The same turns and mirrors carry the whole set onto itself, and each row onto the other rows of its family. Which rows share a family with each named row? Give them in list order.
These 36 rows form 6 families of 6 rows each.
nuduz: [-.17 -.15 .03 .02 .04 .11 -.04 .22 -.02 .05 -.14 .15 -.14 -.27 .06 .05 -.06 -.14 -.12 -.32 -.31 -.02 -.17 .03 .06]
kel: [.18 .05 .25 -.09 .11 .01 .06 .20 -.17 -.18 -.10 -.11 .04 .04 .12 -.08 -.24 .18 .04 -.35 -.27 .18 -.12 .32 -.02]
Sofi: [-.14 -.03 -.04 -.19 .06 .01 -.11 .35 -.24 -.06 .17 .07 -.01 -.08 -.01 -.05 -.32 .01 -.38 -.30 -.01 .20 -.04 -.02 -.05]
boto: [-.11 -.23 .06 .16 .01 .19 -.09 .18 .13 .17 -.17 .09 -.08 -.25 .02 .10 -.08 -.04 -.15 -.36 -.32 -.06 -.21 .13 .14]
nipu: [-.05 .02 .12 -.14 -.03 .17 -.22 .32 -.21 -.11 .13 .00 .01 -.04 .01 -.11 -.24 .13 -.34 -.37 .01 .06 -.09 .04 .07]
Fur: [.07 -.29 .07 -.30 -.07 -.06 -.03 .34 -.01 .08 .04 .10 -.04 .02 -.08 -.23 -.20 .08 -.12 -.13 .06 .14 -.32 -.04 .07]
lep: [.02 .21 .18 .03 -.06 -.07 -.08 .14 .12 .09 -.03 .09 .00 -.05 .22 -.10 -.02 -.02 -.02 -.31 -.18 .01 -.04 -.02 .22]
Bokub: [.23 -.02 .25 .02 .11 .07 .00 .16 -.03 -.06 -.14 -.14 .09 .08 .11 -.05 -.27 .24 .02 -.37 -.28 .18 -.15 .42 .03]
vep: [.17 -.15 .21 .04 -.01 -.08 .00 .00 .04 -.13 -.15 -.15 .18 -.01 -.06 -.26 -.20 .21 -.28 -.32 -.02 .18 .12 .29 -.04]
vukes: [-.05 .17 .06 -.03 .02 -.21 .02 .15 .06 .11 .00 .14 -.03 -.07 .21 -.06 -.08 -.12 -.05 -.23 -.20 .12 .01 -.08 .13]
Nas: [-.14 -.28 -.01 .15 .05 .14 -.05 .19 .14 .23 -.17 .10 -.06 -.24 .00 .13 -.15 -.09 -.20 -.34 -.33 .02 -.20 .14 .09]
fil: [.01 -.07 .19 -.02 -.07 .26 -.31 .28 -.03 .00 .09 -.06 .10 -.03 -.03 -.08 -.26 .23 -.38 -.41 .01 .03 -.13 .17 .14]
Nam: [-.14 -.17 -.13 -.11 .10 -.05 -.07 .31 -.08 .12 .12 .06 .04 -.04 -.03 .05 -.44 -.01 -.45 -.27 -.04 .33 -.06 .06 -.08]
koti: [.22 -.11 .17 .06 .15 .01 .03 .14 .07 .05 -.15 -.14 .13 .08 .06 .03 -.38 .23 -.07 -.36 -.32 .28 -.15 .46 .01]
tud: [.09 -.16 .08 -.03 .05 -.22 .12 .01 -.03 -.11 -.13 -.11 .14 -.03 -.07 -.23 -.27 .08 -.30 -.25 -.03 .31 .17 .21 -.16]
Nezo: [.12 -.07 .07 -.09 .22 -.16 .19 .18 -.11 -.03 -.09 -.04 .06 .06 .09 .03 -.40 .06 -.05 -.29 -.30 .38 -.10 .31 -.13]
bifeg: [.15 -.14 .08 .01 .21 -.11 .12 .15 .01 .08 -.14 -.11 .09 .08 .06 .05 -.42 .13 -.07 -.30 -.32 .37 -.13 .41 -.08]
mufuf: [-.17 -.26 -.07 .10 .09 .06 .00 .19 .09 .21 -.15 .13 -.10 -.26 .00 .15 -.16 -.15 -.20 -.31 -.32 .06 -.19 .08 .04]
Megif: [.06 .12 .20 .15 -.06 -.02 -.12 .08 .26 .23 -.06 .03 .06 -.03 .18 -.07 -.07 .07 -.07 -.34 -.21 .02 -.07 .10 .29]
Denip: [.05 .01 .08 .20 -.02 -.09 -.09 .07 .33 .35 -.08 .04 .09 .00 .13 .02 -.19 .04 -.13 -.31 -.23 .14 -.06 .15 .22]
Gata: [.13 .04 .12 -.14 .18 -.10 .15 .22 -.18 -.14 -.07 -.05 .02 .04 .12 -.04 -.31 .08 .01 -.30 -.29 .28 -.09 .27 -.09]
fufo: [.11 -.29 .14 -.26 -.11 .03 -.09 .31 .04 .08 .01 .07 -.01 .02 -.07 -.25 -.15 .16 -.11 -.15 .06 .09 -.35 .01 .13]
mal: [-.07 -.25 -.07 .04 .07 .04 -.17 .24 .05 .24 .06 .00 .14 .00 -.08 .09 -.49 .11 -.51 -.34 -.05 .30 -.11 .20 .00]
peba: [.14 -.34 .13 -.17 -.11 .05 -.12 .28 .13 .18 -.02 .04 .03 .04 -.12 -.23 -.20 .19 -.16 -.17 .06 .09 -.36 .08 .16]
Maz: [.10 -.10 .13 -.08 .03 -.18 .09 .02 -.07 -.20 -.12 -.10 .13 -.05 -.05 -.27 -.23 .11 -.26 -.30 -.01 .24 .16 .20 -.13]
peduv: [.13 -.10 .18 -.03 -.01 -.11 .03 .01 -.03 -.20 -.12 -.16 .13 -.03 -.06 -.30 -.17 .17 -.26 -.31 .00 .17 .15 .22 -.08]
dekav: [.00 -.21 .06 .10 -.01 .20 -.28 .25 .10 .18 .06 -.07 .16 .01 -.08 .02 -.38 .23 -.48 -.41 -.02 .15 -.15 .25 .12]
zeti: [-.07 .07 -.05 .02 .06 -.28 .08 .13 .13 .24 -.01 .15 .01 -.05 .17 .03 -.21 -.15 -.11 -.23 -.23 .22 .01 -.04 .10]
pava: [.12 -.42 .05 -.15 -.07 -.02 -.09 .27 .18 .28 -.01 .06 .04 .06 -.12 -.18 -.27 .15 -.19 -.14 .03 .16 -.37 .12 .12]
zaga: [-.02 -.02 -.04 .14 .06 -.23 .03 .08 .28 .37 -.05 .12 .07 -.01 .15 .06 -.25 -.08 -.13 -.23 -.25 .25 -.03 .09 .14]
davor: [-.13 -.17 .08 .09 .01 .18 -.10 .21 .03 .08 -.14 .11 -.09 -.27 .04 .07 -.04 -.07 -.12 -.35 -.30 -.10 -.20 .09 .12]
Vis: [.14 -.20 .14 .08 .00 -.12 .03 -.03 .08 -.06 -.17 -.15 .19 .00 -.08 -.21 -.27 .19 -.32 -.32 -.03 .24 .14 .33 -.08]
suzul: [.12 -.21 .08 .02 .04 -.20 .08 -.01 .06 -.05 -.15 -.13 .17 -.01 -.09 -.20 -.29 .14 -.32 -.29 -.03 .31 .15 .27 -.14]
gozik: [.07 -.42 -.02 -.20 -.04 -.08 -.02 .28 .12 .25 .00 .10 .02 .04 -.13 -.16 -.32 .10 -.19 -.11 .03 .25 -.34 .06 .05]
rolu: [-.19 -.20 -.04 .04 .07 .06 -.01 .22 .00 .12 -.13 .16 -.11 -.26 .05 .11 -.13 -.17 -.17 -.30 -.32 .02 -.15 .02 .02]
Seku: [.05 -.34 .00 -.29 -.03 -.12 .00 .31 .04 .17 .03 .12 -.03 .02 -.10 -.19 -.28 .04 -.16 -.10 .04 .21 -.31 -.03 .04]

Which other rows belong to the same family as Seku? Fur, fufo, peba, pava, gozik
Which other rows belong to the same family as mal? Sofi, nipu, fil, Nam, dekav
Which other rows belong to the same family as zeti? lep, vukes, Megif, Denip, zaga

The same turns and mirrors carry the whole set onto itself, and each row onto the other rows of its family. Which rows share a family with each named row? Give them in list order.
These 32 rows form 4 families of 8 rows each.
bek: [.16 .09 .11 .02 .16 -.08 .02 .00 -.11 -.15]
Govok: [.13 .14 .01 -.06 .23 -.14 -.01 .08 -.09 -.19]
nisu: [-.09 -.16 .08 -.02 .26 -.01 -.12 .13 .21 .14]
Sug: [.02 -.08 .02 .00 .31 .18 -.14 .02 .17 .08]
zit: [-.23 .09 .31 .01 .14 .00 -.04 .27 .20 .05]
ponu: [-.09 .21 .18 -.15 .01 .24 -.15 -.02 -.01 -.11]
rizan: [-.19 .25 .23 .14 .13 .06 -.05 .25 .16 .10]
rilog: [.02 .01 -.08 .04 .05 .04 -.37 .14 .05 -.16]
nud: [-.08 .16 .12 -.08 .08 -.19 .03 .20 .29 -.19]
rom: [-.09 .31 .05 .01 .12 -.10 .01 .27 .15 -.22]
dudig: [.16 .27 .17 -.05 .06 -.18 -.19 .13 .02 .16]
dese: [-.21 .22 .19 .08 .24 .07 -.05 .31 .10 .07]
tegut: [-.19 .28 -.06 -.15 .08 .09 .00 -.01 .12 .19]
fofu: [-.15 .19 .06 -.03 -.05 .23 -.12 .00 .03 -.19]
kiliz: [-.21 .15 .00 -.27 .06 -.04 -.03 .01 .17 .14]
Besem: [.08 -.02 .16 -.13 .17 -.18 .04 .02 -.01 -.13]
muf: [.01 .25 .03 .01 .16 -.05 -.01 .19 .37 -.12]
zuk: [-.20 .02 .11 -.19 -.04 .13 -.12 .00 .06 -.17]
musat: [.09 .12 -.08 -.05 -.05 -.01 -.35 .06 .23 -.07]
Kot: [.01 -.04 .01 .15 .31 .08 -.12 .08 .12 .17]
guzi: [.04 .19 .07 -.11 .13 -.13 -.19 .09 -.17 .18]
nanat: [.15 .10 .21 -.01 .26 .01 .02 .03 -.01 -.16]
pidep: [-.02 -.02 -.06 .12 .32 .03 -.21 .20 .11 .13]
vukeg: [.09 .01 -.10 .11 -.02 -.01 -.29 .04 .15 -.12]
vam: [-.05 .27 -.06 -.23 .20 .02 .02 -.04 .18 .16]
Bana: [-.11 .20 .29 .12 .12 .13 -.20 .25 .16 .09]
temef: [-.04 .30 .01 .04 .08 -.07 .08 .16 .24 -.20]
kekal: [-.02 -.11 .03 -.05 -.01 -.06 -.31 .08 .19 -.10]
dorun: [-.21 .18 -.03 -.13 .02 .20 -.15 .07 .00 -.18]
tizo: [-.02 .10 .20 -.18 .04 -.21 -.14 .06 -.03 .19]
kor: [-.21 .31 -.10 -.19 .09 .02 -.11 .07 .05 .19]
sarus: [.09 .21 .09 -.01 .04 -.18 -.17 .04 -.06 .24]

Which other rows belong to the same family as Govok? rilog, rom, dese, guzi, pidep, dorun, kor
Which other rows belong to the same family as fofu? bek, rizan, tegut, Kot, vukeg, temef, sarus
Which other rows belong to the same family as vam? Sug, ponu, dudig, muf, musat, nanat, Bana

